In the rows, zero is written as 128.
Families of rows that turns and mirrors carry onto each other, the same ones carrying the whole set onto itself: the rest of each named row's family, in list order:
4 families of 8 rows:
Q_400: [143  80 146 139 166 133 120 143]
Q_755: [151  82 142 124 165 123 116 148]
Q_168: [126 123 106 114  95 130 119  98]
Q_23: [116  72 121 114 118 127 159 142]
Q_219: [154  83 141 123 166 144 130 149]
Q_490: [114 126 122  90  93 136 141 121]
Q_428: [111 136 117  92 106 121 147 117]
Q_975: [167 144 134 119 133 135 105 111]
Q_462: [137  98 140 151 171 117 133 152]
Q_235: [125 134 103 123  86 129 128 115]
Q_825: [113  85 100 146 112 120 135 149]
Q_193: [104  88 110 149 111 127 145 142]
Q_673: [152 151 151 115 156 126 131 121]
Q_494: [146 162 129 116 158 124 128 128]
Q_810: [157 136 134 107 147 148 102 112]
Q_639: [103  75 124 127 111 139 145 141]
Q_784: [126  79 100 150 110 119 144 133]
Q_821: [150 111 136 141 171 111 135 160]
Q_590: [162 141 149 123 148 134 109 108]
Q_571: [151 104 129 144 167 108 127 154]
Q_36: [117 137 131 101  99 138 146 110]
Q_758: [151 159 144  98 144 127 131 130]
Q_361: [152 107 122 156 168 123 137 153]
Q_998: [161 158 138 109 146 119 133 125]
Q_541: [118  66 121 119 116 131 136 148]
Q_950: [160  85 141 133 161 131 109 144]
Q_395: [108  74 116 115 118 130 142 154]
Q_19: [120 137 117  96  97 136 148 126]
Q_866: [132 131 106 118  87 139 124 113]
Q_909: [173 138 138 110 138 134 108 111]
Q_960: [115  86 106 148 118 112 143 153]
Q_158: [125 139 119 123  91 136 130 101]

Same family as Q_784: Q_168, Q_23, Q_219, Q_428, Q_494, Q_810, Q_361
Same family as Q_821: Q_490, Q_975, Q_235, Q_758, Q_541, Q_950, Q_960
Same family as Q_590: Q_400, Q_462, Q_193, Q_673, Q_639, Q_36, Q_158

Families of rows that turns and mirrors carry onto each other, the same ones carrying the whole set onto itself: the rest of each named row's family, in list order:
9 families of 3 rows:
Q_510: [ 92 151 154 148 106 132  77 132]
Q_823: [ 71 110 123 150 119 143 108 113]
Q_908: [160  96 134 123 131 140  78 149]
Q_351: [128 141 132 132 141 148 148 118]
Q_569: [ 78 145 159 142 126 142  76 124]
Q_143: [ 78 142 119 125 117 144  80 122]
Q_384: [135  97 116 156 139 151 133 111]
Q_792: [152 106 114 126 129 146  63 139]
Q_832: [139 156 147 157 129 142 130 118]
Q_989: [120  75 122 147 121 141  72 134]
Q_580: [101 138 151 137 131 164 143 117]
Q_320: [ 76 123 138 124 133 138  68 118]
Q_788: [154 109 155 143 138 144  60 140]
Q_493: [163 121 150 150 119 135  70 142]
Q_655: [ 74 111 143 121 112 138  81 126]
Q_745: [164  95 149 134 135 161 102 141]
Q_595: [ 82 128 143 153 108 155  69 145]
Q_150: [ 88 110 156 126 110 153  66 144]
Q_182: [138 142 110 135 143 154 133 111]
Q_197: [155  82 137 124 131 144  85 135]
Q_683: [154  94 132 128 152 143  72 128]
Q_551: [116 145 138 164 132 165 137 124]
Q_388: [118 134 131 134 158 150 134 100]
Q_624: [139 145 151 152 151 153 131 113]
Q_145: [ 74 131 141 121 113 135  80 136]
Q_323: [161 104 139 158 128 161  83 150]
Q_967: [118 123 135 131 139 150 150 106]

Same family as Q_624: Q_569, Q_788
Same family as Q_510: Q_832, Q_493
Same family as Q_145: Q_908, Q_351
Same family as Q_580: Q_745, Q_150
Same family as Q_823: Q_384, Q_989
Same family as Q_655: Q_197, Q_967

Families of rows that turns and mirrors carry onto each other, the same ones carrying the whole set onto itself: the rest of each named row's family, in list order:
4 families of 8 rows:
Q_833: [103 148  99 150 105 157 114 160 121 104 138 151 100 115]
Q_652: [101 120  95 166 122 127 133 132 128 112  99 183 109 109]
Q_157: [111  98 106 188 147 126 122 127 103 119  66 112 126 134]
Q_297: [114 140  84 158 112 152 124 140 112 130 106 174 120 109]
Q_969: [120 162  91 158  96 156 109 148 114 131 132 141 126 120]
Q_359: [130 111 118 161 105 144 111 105 120 141 103  68 146 141]
Q_357: [126 105 105 176 129 148 114 120  97 138  75  89 140 135]
Q_919: [111  77 134 148 126 140 124  98 137 120 101  71 127 138]
Q_790: [110 154  93 182 115 136 106 164 107 109 116 142 112 125]
Q_903: [128  88 125 141 138 112  96 160 119 108  88  80 128 136]
Q_834: [112 127  96 138  96 146 133 114 142 133 122 177 122 106]
Q_514: [113 158 112 159  83 129 106 136 142 114 156 120 118 131]
Q_380: [117 101 136 156 102 115 120  91 154 123 120  82 136 142]
Q_751: [115  94 128 161 131 145 113 116 118 116 100  60 127 145]
Q_140: [109  69 126 154 141 140 130 102 127 118  82  90 122 134]
Q_730: [104 122 115 143  90 119 134 106 164 116 138 161 114 113]
Q_731: [108  74 124 162 130 115 139  87 144 121  82 126 127 127]
Q_592: [114 105 110 117 115 112 114 164 143 101 116 167 110 105]
Q_460: [118 121 105 130 122 117 101 184 125 100 113 154 108 110]
Q_591: [111  84 121 166 144 146 120 120 110 117  79  78 122 139]
Q_620: [102 145 109 138  90 153 118 145 140 107 153 146 103 115]
Q_890: [118 116 119 111 101 109 106 159 153 103 137 145 114 111]
Q_516: [122  66 134 123 131 104 114 131 145 111  92  98 129 128]
Q_225: [123  69 124 136 146 109 109 148 125 108  75 102 126 127]
Q_304: [119 126 119 184 119 127 102 130 112 120 107  67 132 149]
Q_869: [129  84 136 127 123 106  99 142 139 111 105  75 131 136]
Q_38: [ 99 131  97 146 112 152 126 150 126 103 126 171  97 107]
Q_979: [121  79 110 162 129 139 131  95 116 140  67 114 139 125]
Q_226: [121 131 112 124 106 117  94 182 135 102 136 134 113 117]
Q_97: [124  86 123 148 106 136 130  81 139 141  97  93 144 131]
Q_12: [ 99 129 105 134  97 149 130 135 144 105 139 167  99 108]
Q_750: [119 149 104 138  80 147 119 121 142 134 147 145 128 117]

Same family as Q_919: Q_833, Q_751, Q_140, Q_591, Q_620, Q_38, Q_12
Same family as Q_592: Q_903, Q_460, Q_890, Q_516, Q_225, Q_869, Q_226

Families of rows that turns and mirrors carry onto each other, the same ones carrying the whole set onto itself: the rest of each named row's family, in list order:
4 families of 8 rows:
Q_423: [145 120 201 114 105  67 132 130  83 112 139]
Q_720: [129 140 128 117 151  95  73 108 111 118 167]
Q_151: [178 120 166  66 109  97 132 138  76 127 145]
Q_618: [117 146 119 104 162 110 107 144  99 143 175]
Q_326: [124 123 114 129 144 102 106 110 113 131 174]
Q_210: [117 137 123 132 152  87  96 136 103 131 180]
Q_338: [176 124 180 100  99  78 106 131  82 119 169]
Q_561: [ 96 131 143 108 161 131 131 118 109 128 132]
Q_562: [175 137 163  60 120  94 108 139  74 105 135]
Q_589: [125 137 123  95 155 139 105 119 108 134 161]
Q_442: [149 126 182  96 114  65 120 130  79  90 114]
Q_348: [ 98 123 144 144 144  99 113 107 115 114 143]
Q_401: [132 137 195  83 125  87 134 150  70 134 116]
Q_405: [101 119 129 137 147  94 127 109 114 125 151]
Q_875: [ 98 126 128 113 160 117 140 117 109 137 143]
Q_754: [122 147 128  84 169 125  94 119 105 133 154]
Q_298: [158 110 183 103 100  69 139 128  82 113 130]
Q_762: [ 95 142 135 109 171 107 129 143  99 139 149]
Q_674: [ 93 135 140 139 158  82 119 136 104 127 156]
Q_49: [170 134 174  98 105  71  89 144  75 129 159]
Q_676: [174 128 166  90 107  70  98 130  80  94 139]
Q_650: [180 114 168  93  96  77 119 127  82 118 151]
Q_218: [171 133 178  66 115 108 124 141  76 133 158]
Q_659: [163 142 176  66 122 100 109 153  69 142 147]
Q_399: [123 131 113 101 156 125 121 118 108 141 167]
Q_25: [128 126 125 130 140 112  87 108 115 121 173]
Q_287: [ 93 143 147 100 172 110 119 114 105 125 125]
Q_17: [152 134 177  67 126  90 131 139  73 102 110]
Q_270: [100 134 148 133 155  83  96 104 113 111 138]
Q_850: [155 118 181  77 114  89 152 136  77 124 122]
Q_390: [139 128 194 116 108  58 113 143  76 120 131]
Q_992: [143 129 198  79 122  98 152 139  76 126 128]

Same family as Q_401: Q_720, Q_754, Q_49, Q_659, Q_287, Q_270, Q_390
Same family as Q_399: Q_151, Q_326, Q_405, Q_875, Q_298, Q_650, Q_850
Same family as Q_25: Q_423, Q_338, Q_561, Q_589, Q_348, Q_218, Q_992

